Rows are one point carried round by a steady rotation, each followed by how many ticks it has turned.
The counts run from 0 to 130.
[-10.0  11.6 -20.7  25.7  18.1  25.4 -26.1  24.8  -7.3   6.1 -11.1 -25.9
  17.2 -28.8  15.3  27.3   6.3 -36.8 -18.1  -7.9  12.5 -27.5 -13.3 -17.8
   0.8 -15.1  18.2 -18.8  30.2   9.7  17.7  -4.8  21.1  15.0]  19
[  6.6  10.9  10.1  20.1  16.5  25.6 -22.4   3.0  21.8  -8.1  25.6  13.0
  14.3 -38.6   0.2   8.0  11.5   0.4 -39.4   5.3   4.6 -15.7   9.5 -32.1
  13.2 -15.7   0.9  -2.2  28.6  14.2  42.9  22.7  17.8   8.0]  125
[-17.4 -18.0 -10.8  19.5  -6.0 -14.5  20.2  24.5   0.6 -18.9   0.6 -16.4
  27.8  10.9 -17.7  10.8  38.4 -37.2 -24.5   0.2  -2.0 -10.5  -2.1 -19.8
 -34.3   5.5 -23.8   4.3   7.8  12.7  12.6   4.0  36.7 -16.2]  92
[-18.2 -21.5   6.3  10.3  19.1  33.7   2.5   0.8   0.6  -8.7   6.5  27.6
  22.2   4.1  -7.5  22.7 -22.5 -17.1 -16.1 -11.0  30.7  -2.3  19.2 -48.8
  20.2 -25.1   3.6   9.4  33.9  -1.8  15.4  12.0  24.6   8.0]  34
[  3.0   5.9   0.0   9.3  -4.3  26.7 -16.5  36.4   1.9  -7.6   8.1   3.5
  11.2 -21.0  11.0  33.1  -2.0  -4.4 -22.2 -10.1  19.1   4.3 -12.8  -4.9
  55.6 -35.4  -2.5 -18.0  38.7   2.1  -3.0   0.1  23.2  23.2]  31
[ -5.1  -4.7   7.5  14.6  17.9  18.1 -29.3  36.2  20.1  14.1  17.5  -3.7
  18.6 -24.9   7.2  23.5  17.3  -9.1 -32.2  17.8   9.0  -1.9  -5.3 -19.1
  23.7 -17.8 -14.1  -6.6  45.5  12.3   9.0  18.4  28.5  11.0]  13
[  4.8   5.4  -4.0  10.1  21.7  46.0   3.2  21.1   8.2 -24.7  -1.2   3.9
  17.7 -20.0  -3.3  30.0  -1.1  -7.2 -28.3  -2.6  19.1   9.8  12.6 -25.3
  36.5  -9.9   3.2  21.8  27.0   2.7  -3.0  -7.6   5.8  44.2]  41
[  6.8   0.4   8.2   8.4  32.6  38.9  -9.9   1.6  12.5  -8.7  16.5  14.5
  18.0 -30.5  -4.9  14.6  -3.6  -7.7 -34.5   5.0  16.8  -5.3  11.7 -32.9
  21.3 -16.9   7.1  11.3  36.4  13.0  28.6  15.3   9.5  17.3]  23
[-18.3 -11.6  -3.6  13.1  32.9  -0.5 -11.1   6.2   3.8  12.4  24.1  28.2
  24.8  -8.0  14.6  10.1   0.9  -3.0 -12.0   2.0  25.2 -15.2   4.2 -20.0
   0.0 -19.7  -2.5   4.6  35.9  29.6  47.9   3.9  22.5 -28.6]  118
[ -2.0  -1.3 -10.1   9.1  -5.7  37.1  18.5   0.0 -16.5 -42.8 -20.9  -5.4
  15.9  -0.6 -25.3  18.0  -7.6 -38.0 -25.9 -28.6  20.3 -15.9  14.8 -33.5
   3.9 -14.9  13.3  -6.6   5.7 -11.0  11.0  -3.9  19.9  28.6]  46
[ -8.0   9.9 -14.7  20.1   4.8  21.7  13.3  43.4   1.3 -37.2  -6.3   3.0
   6.8 -10.6  -2.5  35.3  20.6  -2.2 -19.2 -14.5  19.1  15.0   0.2   3.4
  39.7  -1.7  -5.1  34.9   5.1   9.8 -11.2 -27.4   7.9  30.6]  59
[ -2.5 -28.6   2.7   2.7  13.3  -6.3   3.3  12.4  14.7  -3.4  23.6  -7.6
  39.1  -6.7 -12.7   7.8  21.8 -25.3 -31.9   8.9  -0.5  -9.7  -1.7 -26.2
 -23.1  -8.0 -24.4  -0.8  39.2  22.9  25.2  14.9  31.6 -15.9]  109
[ -6.3 -18.2 -11.3   0.5   8.4  16.6  47.4   5.9  -7.7 -55.5  -6.0   9.2
  28.4  15.4 -25.6  11.2   8.0 -25.7 -21.7 -22.5  21.3   1.3  16.2 -28.2
  -4.9   4.6   3.0  33.4   1.7   7.3   8.2 -11.2  11.2  11.9]  63
[-13.9   2.9 -20.1  30.6   4.8  -6.2  -1.8   1.2  -2.9 -17.3   7.3  -4.1
  16.4 -11.7 -10.0  -2.4  27.7 -26.8 -29.8  -5.8   1.7 -32.1   9.2 -21.5
 -45.9   3.4  -4.1   6.7   4.7  18.7  54.8   3.6  21.1 -27.3]  102
[ -0.9  18.1 -18.1  27.6   4.5   4.7 -24.2  26.2  -0.9  -0.5  -1.6 -17.9
  18.1 -34.1  16.9  20.1  13.0 -22.8 -20.1 -14.4   7.3 -33.0 -21.9  -3.6
   0.1 -21.7  11.6 -21.3  30.3  24.9  32.0 -10.1  18.2  -0.4]  122
[-24.5  -0.1 -17.7  32.5 -23.1   5.8  18.2  35.0  -6.5 -32.6 -16.0 -15.6
   9.1  11.4 -16.1  26.2  37.2 -29.3 -19.7 -12.0   7.5  -5.4   3.9  -9.2
 -15.7  10.2 -11.4  22.4 -16.0  -5.2  -2.1 -10.5  30.1   9.5]  75
[ -0.8  -1.6   9.6  16.9  -0.6  -8.2 -11.2  12.0  16.2  -9.1  44.7  26.2
  11.6 -21.6  -2.5  -4.7  27.5   6.8 -32.7   3.4   4.7  -6.9  10.0  -8.7
   4.7  -8.9 -14.9   7.8  27.0  21.6  49.7  10.1  19.5 -25.0]  107
[  9.5   3.1   3.4  16.7  11.8  -2.2 -18.7  20.7  13.8  -1.8  37.3  18.6
  10.4 -32.0  14.2   3.8  10.4   2.9 -26.4   1.8  13.7 -13.2   0.2  -2.1
  16.6 -13.6  -3.9   0.6  39.0  29.5  52.2  -1.3  13.1 -23.6]  4
[ -0.6  -4.3 -13.3  19.0 -14.0  -4.3 -18.5  21.2  -9.5   0.3   9.5  -9.1
  13.9 -19.2  10.1  15.0   4.2 -35.1 -16.5 -17.8   8.1 -33.9 -20.0  -4.0
  -0.8 -28.5   3.4 -37.2  36.3  16.5  37.3   0.1  31.7 -22.2]  9
[ 11.3  17.1  -4.7  24.6   7.9   0.9 -22.4  38.2  12.0   2.0  27.7  -3.7
   8.9 -43.1  21.0  13.3  21.9  -9.9 -26.3   3.5   3.2 -14.3 -14.2   9.9
  15.8 -12.0  -4.4  -1.3  38.3  33.4  39.1  -5.0  10.6  -8.0]  3
[-18.2   8.7 -10.1  31.8  -9.5  -2.6  14.3  37.6   0.0 -35.9  18.7  31.9
  -7.6  -4.8   2.2  11.5  31.3  13.7 -15.6 -14.6  23.3  12.6  15.8  12.1
  17.6   9.3 -11.4  41.0  -5.7  15.9  25.3 -19.7  11.2 -11.9]  78
[ -4.7  16.2 -17.8  33.2  11.0  13.5 -25.1  19.9  12.3  -3.7   3.0 -26.1
  10.1 -37.2  -1.5  11.5  32.8 -26.7 -30.8   9.6  -4.8 -30.1  -1.3 -17.1
 -23.8   3.3   2.9  -0.4  13.9  13.3  35.1  10.2  24.8   5.5]  1
[ -4.7  -6.2  -7.8  10.4   4.4   9.9  28.4  18.5  -7.4 -40.6  16.5  38.4
   8.9   5.8  -3.6  17.3  -0.2   7.1 -10.7 -28.9  35.2  14.5  17.5  -5.9
  32.7  -4.8   1.0  37.4   6.4  16.8  19.3 -28.4   3.2  -3.2]  61
[-14.4  16.1 -18.4  38.2 -18.6  -7.4   6.2  49.4  -3.1 -31.7   7.9   2.7
  -4.0  -5.2   4.8  23.0  37.4   3.3 -12.0 -10.1  15.9   6.0   1.6  23.9
  16.4   4.6 -12.5  27.2 -11.3  15.4  12.2 -28.2  15.9  -2.8]  77
[ -9.4 -23.9  -3.8   1.4   5.8  18.2  37.3  29.7 -11.0 -30.7  -6.2   6.9
  28.3  20.8  -7.6  32.5  -3.3 -25.1 -13.3 -19.6  25.2  14.1  -1.1 -25.1
  24.2 -11.0  -8.4  12.2  25.9   9.0 -19.5 -12.7  26.2  20.8]  53
[ -1.3  15.1   0.9  18.5  20.8  32.5 -24.1   5.6   8.1  -8.8  22.2  28.1
   1.4 -33.6   7.1  12.4  -5.2   4.3 -27.2  -4.4  21.9 -12.6  16.9 -21.1
  32.9 -19.2  13.3   7.8  31.1   8.5  45.6   8.7  10.0   8.2]  22
[-22.4 -17.2  -0.9  16.8  25.2   8.2 -15.2   4.9  -9.4  12.6  13.7  19.8
  22.4  -0.5  13.7  12.2 -13.4 -17.2  -5.9  -7.5  29.3 -18.2   3.7 -31.3
   3.9 -19.9   8.9  -5.0  37.5  12.7  49.1   9.7  26.6 -24.7]  16
[-19.4 -15.3 -15.6  12.3  20.5  28.5   3.7  20.1 -13.9 -13.6 -21.9 -10.2
  27.5   8.5   3.3  34.4 -11.6 -40.4  -7.9 -20.1  27.1  -9.6  -9.2 -28.6
  15.5 -24.4  12.7 -12.6  27.5   8.6  -7.1 -10.7  24.7  23.3]  36
[ -2.6   7.8   4.2  17.0 -19.5  21.9   3.8  17.0  -3.8 -38.6  14.9  39.5
  -3.0   0.9  -9.9  21.3  -3.7   9.3 -21.1 -28.6  29.2  10.7  16.5 -11.2
  54.6 -21.0   2.5  10.2   8.6  -8.7  13.3  -4.1  16.0  15.5]  50
[  5.7  -5.4  -0.2  19.3 -19.3 -18.2  16.9  49.0  10.6 -27.7  32.2   7.4
  11.5 -10.9  -2.3  11.8  40.8   5.5 -26.7  -4.1   3.4  11.2  -4.6  21.7
  16.3  -0.2 -28.1  19.1  21.2  30.6  16.6 -12.7  13.6 -14.3]  88
[-29.3  10.1 -15.4  34.2 -11.9  31.0   8.6  15.8  -8.3 -41.9 -16.3   2.3
  -2.4   6.0 -15.7  25.4  13.0 -16.7 -16.3 -20.4  20.3  -2.6  21.7 -21.5
  11.5   1.0  10.1  23.8 -16.2 -16.5   5.5  -8.4  24.6  27.7]  57
